array([[589, 573, 459, 478, 461, 435, 509, 590, 503, 373],
       [403, 381, 519, 542, 640, 551, 899, 620, 529, 590],
       [492, 916, 671, 516, 588, 546, 558, 581, 324, 537],
       [345, 117, 525, 555, 535, 280, 560, 565, 626, 632],
       [655, 692, 548, 573, 552, 609, 211, 497, 663, 568],
       [640, 701, 406, 504, 482, 729, 688, 583, 548, 649],
       [728,  70, 688, 529, 612, 524, 475, 389, 569, 554],
       [521, 529, 564, 523, 488, 599, 535, 363, 448, 568],
       [500, 454, 447, 548, 624, 470, 726, 808, 484, 555],
       [513, 684, 529, 572, 616, 531,  21, 664, 364, 603]]) out 403

array([[-25,   9,  -1,  -8, -22, -23,  -1, -11,  24,   9,   6,  -7, -21,
         -2],
       [-28,   8,   0,  -9,  -7, -25, -35,  -3,  26, -13, -12, -15, -11,
        -16],
       [  6, -19, -14,  -2,  -1,   2,  16, -17, -13,   7, -18, -10,  -4,
          2],
       [  2, -29, -19, -16, -20, -19, -13,   5, -46, -22,  -9, -21,   0,
        -12],
       [  0, -21, -31,  18,  -4, -10, -24,  -8,  11,   4,   1, -14,  28,
        -16],
       [-20,   3,   4, -21,  -5, -15,  -6,  -5, -18, -26,   5,   4, -34,
         -8],
       [ -9, -11,  -3,   6,   1, -15, -41, -19,  18,   1, -19, -10,  -5,
        -11],
       [  3, -14, -25,  12,  -5,  -3,   2, -17,   0,  11, -12, -16,  14,
         -5]]) out -28

array([[5845, 4620, 5423, 5015, 4510, 5644, 2326, 5684, 4118, 4665],
       [4975, 5618, 6030, 5659, 5645, 4964, 3095, 6763, 5376, 4052],
       [5984, 4625, 5520, 5016, 4778, 5547, 2555, 5779, 4169, 4584],
       [5949, 4620, 5483, 4989, 4647, 5582, 2473, 5790, 4126, 4665],
       [5900, 5426, 5807, 4656, 5978, 3977, 3221, 7247, 5021, 3390],
       [4938, 5222, 5224, 4940, 5137, 4949, 4794, 5203, 4932, 4906],
       [6181, 5137, 5699, 4194, 6189, 3461, 3153, 7730, 5056, 3164],
       [5893, 4526, 5537, 5006, 4945, 5381, 2644, 5991, 4399, 4442],
       [4956, 5538, 6043, 5613, 5629, 4850, 3185, 6608, 5213, 4078],
       [4963, 5541, 6045, 5615, 5621, 4843, 3192, 6608, 5213, 4080],
       [6218, 4248, 5397, 4983, 4011, 6014, 2138, 5361, 3861, 4786],
       [6527, 5120, 5941, 3442, 6372, 2874, 3084, 8384, 4781, 2704]]) out 4975

array([[5197, 6827, 4763, 4338, 5664, 3542, 7651, 4257, 4487, 5831, 7185,
        6731, 6662, 3906, 7730],
       [5625, 6861, 4939, 4144, 6045, 3186, 8060, 4842, 3992, 6017, 6232,
        7147, 6777, 4709, 7465],
       [4796, 6472, 4669, 5393, 5800, 4940, 4870, 4284, 6498, 4760, 7526,
        5766, 6112, 3650, 6245],
       [4639, 6199, 5078, 5579, 5663, 5200, 4809, 4393, 6812, 5266, 7254,
        5481, 5805, 3748, 6409],
       [6243, 6130, 5425, 5323, 6503, 4788, 6083, 6175, 4905, 5674, 4781,
        6780, 6170, 6343, 5125],
       [4954, 6609, 4647, 5897, 6507, 5396, 3321, 4601, 7393, 4984, 7626,
        5806, 6105, 3781, 5269],
       [4806, 5794, 5552, 5302, 5064, 5319, 6087, 4433, 4762, 5692, 6945,
        4219, 5577, 4193, 6972],
       [6832, 6464, 5160, 6089, 7720, 5171, 3980, 6873, 5645, 5023, 4123,
        7183, 6262, 6961, 3588],
       [6425, 6051, 5195, 5326, 6365, 4860, 5881, 6160, 4953, 5464, 4520,
        6958, 6315, 5963, 5222],
       [4629, 5829, 5342, 5212, 5100, 5489, 5917, 4465, 5891, 5636, 7108,
        5225, 5595, 4065, 6887],
       [5102, 6635, 4745, 6007, 6582, 5573, 2938, 4932, 7551, 4788, 7209,
        5806, 6220, 4078, 4771]]) out 5625

array([[  -9,  939,  267, -193,  358,  379],
       [ 164,  794,  277, -305,  416,  514],
       [ 194,  614,  337, -199,  378,  419],
       [ 272,  475,  174,  -54,  309,  280],
       [ 230,  172,  193, -101,  145,  286],
       [ 190,   41,   85,  100,  129,  167],
       [ 266,  -30,  199,   41,  106,   35],
       [  43, -302,  -11,   69,   10,  -31],
       [ 338, -429,   -1,  112,    7,  -10],
       [ 258, -557,  -36,  144,   99,  112]]) out 164

array([[143,  97, 163, 184,  91,  80,  98,  72, 126,  82],
       [181, 126, 109, 123,  53, 109,  75, 122,  64, 126],
       [ 96, 104, 123, 103, 135,  55,  77, 112, 168, 132],
       [166, 149, 133,  58, 121,  76, 140, 136, 117,  94],
       [110,  97, 158, 199,  98, 128, 118, 127,  72, 157]]) out 181

array([[ -4, -45, -43, -16, -11, -39, -10,  29,  25,  17,  28],
       [ 12,  -5,  -2,   2,  10,   1,  -3,  -1,   7,  -9,   1],
       [  9,  -7,  -2,   5,   7,   3,   1,   0,   8,   0,   5],
       [  2,  -5, -13,  -2,   0,   3,  -8,   0,  13,   8,   7],
       [  2,  -2,   0,   5,   1,   4,   6,   1,   4,   7,   5],
       [ 17,  -8,  -4,   3,  14,   1,  -5,  -1,  10, -13,   2],
       [ -5,   2,  -8,   6,   3,   8,   0,   3,   5,   1,   4],
       [  0,   2,   1,   2,   1,   2,   1,   1,   1,   2,   1],
       [  6, -45, -14,  -7,  -5, -15,  -9,   4, -16,  -1,   8]]) out 12
---
[1 1 4 3 8] value 1, 8

[[6 7 2 5]
 [6 6 2 6]] value 6, 6

[  1 152 195 161  40  69] value 1, 69

[[ 13  22  14 -39]
 [ 15  25  18 -45]
 [  2  -9   3   2]] value 13, 2

[[152  88 138 166  72 181 219]
 [178 165 177  57  84  72 180]
 [159  78 139 163  62 167 202]] value 152, 202

[[ 762 -426 -691 -475]
 [-679 -253 -414 -325]
 [-282 -463 -393 -335]] value 762, -335

[-942  517  978   89 -705] value -942, -705

[41  8 50 90 42 29] value 41, 29

[4 1 5 4 7 2 2] value 4, 2
